The same turns and mirrors carry the whole set onto itself and the rows of a family onto each other. Which other rows belong to the same family as each row named below? List them in the order they appear above.
These 18 rows form 3 families of 6 rows each.
k_540: [ -2  11 -11   2  11  15   2  16  12   7   0 -20  -4  16   0   8  11  -8
   4  22   2]
k_548: [  9   8 -11  14  24   6 -15  12  -6  -5   4 -13 -18   1 -10  -4  -5  -5
  10  -1   1]
k_400: [  3 -13  17   2   8  -5   1  -4 -16  -3 -13   7  -8 -11   2  16 -11   7
 -10 -22  -5]
k_188: [ 13  13  -4  -3  10  -3  13  -3  17 -13   8 -13  -7  14  -3 -15   5   2
  20  13  -2]
k_743: [ -4  -2  15 -14  -8 -20  23 -14  12  -2  -1   2   9   3   8  11  -4  14
  -5 -11  -8]
k_295: [ 13   9  -5  16  18   8 -16   3   1  -7   9 -15 -18   0  -9 -10  -4 -11
   9  -3  -2]
k_189: [ 10  21  -5   5   8  -2   9  -5  25  -7  13 -14  -5  16   1 -13   2  -7
  14   5  -2]
k_28: [ -7 -11  16  -8  -3   6  14   1  -2   9 -18   0   4   1  10  29   5   3
 -17   0  -2]
k_385: [-14 -11  12  -2  -3   0   5   6  -2  14 -13  -6  11   6  13  23   7   6
 -21  -6  -5]
k_300: [ 16   1  -4   8  19   7 -12   5  -5 -13   4 -14 -19  -1 -13 -12  -1  -2
  15   7  -2]
k_287: [  6   1  -5  -2   9  18   0  12   7  -1  -1 -21  -8  10  -5   1  14  -7
   9  28   0]
k_924: [ -6   1  13  -3  -1 -22  17  -9   8   0  -4   2  12   9  15   7  -2  15
  -9 -21  -8]
k_137: [  1 -14  15  -1   4 -12  -4  -7 -13  -5  -4   3  -6 -15  -4  11 -13  11
  -8 -22  -8]
k_537: [  8  23 -11   3  16  -9  12   1  18 -10  10 -11  -6  17   0 -10  -2   1
  18   2   0]
k_923: [-11 -17  15 -10  -8   4   4   3  -3  12 -11  -6   5  -4   3  28   4   4
 -18   3  -5]
k_682: [  1   0  16  -9  -1 -17  26 -13   6  -5  -9   9   5   4  12  13  -6  12
  -5 -16  -5]
k_374: [  3   8  -5   6   7  20  -4  10  14   7   4 -22  -7  12  -2   3  11 -16
   1  20   1]
k_672: [ -4 -11  13   8   8 -11  -8   0 -15   1  -8   1   0  -6   6  11  -7  10
 -14 -27  -7]

Same family as k_923: k_540, k_548, k_743, k_137, k_537
Same family as k_188: k_385, k_300, k_287, k_924, k_672

The same turns and mirrors carry the whole set onto itself and the rows of a family onto each other. Which other rows belong to the same family as each row named below? List them in the order they appear above.
These 16 rows form 4 families of 4 rows each.
k_896: [ 14   3   0 -19   3  17 -22   6  23]
k_456: [  4  28   6 -10   1   3 -26  -4  21]
k_802: [-11  -1  -3   2 -14  20   7   8  26]
k_832: [-3 -3 21  3  2 -4  9 -1 17]
k_21: [-10  10  20  -6  -4  22   3  -4  25]
k_958: [  9  28  10  -2   9   0 -10  20  23]
k_511: [-14  15 -10  11 -10   6   1  -9  17]
k_292: [-2 -7  1 -4 -9 12 18  7 13]
k_136: [-1 -4 16  4  5 -6  7 -6 14]
k_525: [ 19   9  -8  -4  17   3 -11  13  14]
k_631: [  8  24  -6 -13 -19   8 -17  11   5]
k_797: [ 11  17  -8 -15 -18  11 -16  13   6]
k_14: [  6  18  10  -8  -8  -3 -16  28  18]
k_635: [ 14   7 -12  -5   2  -7 -20  11   4]
k_919: [-11  18   4   7  -9  -3  12  -7   8]
k_64: [ -3   4   0  -1   6  15  -2 -22  11]

Same family as k_511: k_802, k_958, k_525
Same family as k_919: k_292, k_14, k_635
Same family as k_64: k_896, k_456, k_21

The same turns and mirrors carry the whole set onto itself and the rows of a family onto each other. Which other rows belong to the same family as each row named below? List them in the order they appear above.
These 30 rows form 5 families of 6 rows each.
k_441: [-4 16 13 -9  2  3 10 15  6  1 -9]
k_76: [ -7   6   0  -9  14  13 -19   4  14 -12  -8]
k_444: [-2 11 14 -7 -6  5 18 13  0 -4 -9]
k_652: [ -2 -11 -23   3   5  25  -9 -13 -14  -1  -6]
k_789: [  0  -2 -12  -4  -6  30  20  15 -14  10   9]
k_122: [  5   6  -3  -2 -11   5 -16  -6  -9  15  -1]
k_688: [ 4  8 11 -7  3 -2 13 19 -1 -8 -2]
k_559: [ -7  -2 -14 -20  12  29  11  18  12 -12   0]
k_799: [  8   4  -6   9  -4   9  -4  -7 -17  15  -4]
k_653: [  2   0   0  -6  14   5 -18   8   6 -20   0]
k_709: [-12  -7 -13  -5  -8  26  19   5 -20  11  -5]
k_404: [ -9 -10  -7 -14  11  17  14  16   1 -26  -5]
k_655: [-10 -15 -24 -11  -2  27 -11  -9  -7  -6  -6]
k_482: [ -3  -7 -15   1  -5  21  21  -2 -21   7  -9]
k_848: [ -2 -18 -27 -11   3  19 -14  -3 -13  -2   2]
k_214: [-10 -11 -21  -2   2  29 -16  -7 -12   2  -2]
k_100: [ -7  -4  -7 -17  13  19  15   8   8 -17 -22]
k_320: [  1   6  -2   4  -8  11  -9  -1 -16  21   1]
k_44: [-15  -9  -7 -14   5  26  10   6   4 -25 -12]
k_701: [-17  -3  -5 -17  10  23  15  13   8 -16 -14]
k_9: [  5   9  -5 -12  13  16 -17  12  17  -4   5]
k_782: [ 10   7  -5   3  -3  19 -10   7  -9  16  14]
k_179: [ -7  -4 -10 -11 -15  16  23   4 -16  10  -7]
k_930: [ -2 -12 -18 -13  -8  14  19   9 -21   8  -1]
k_551: [ -1  -9 -23  -3   5  37  -9   4  -6  -1  11]
k_269: [  0   6   6  -4   6   9 -22  -1   9 -14  -5]
k_445: [  5  12   9 -10   6   2  12  11   6  -1 -18]
k_975: [  3   4  -1 -10  17   9 -14   0  12 -12 -17]
k_926: [ 10   0  -8  -5  -6   0 -10   3 -16  16   4]
k_81: [  4  14   3 -14   3  11  14  23   9   5   3]

Same family as k_444: k_122, k_655, k_44, k_179, k_269
Same family as k_653: k_688, k_404, k_848, k_930, k_926
Same family as k_100: k_652, k_799, k_482, k_445, k_975

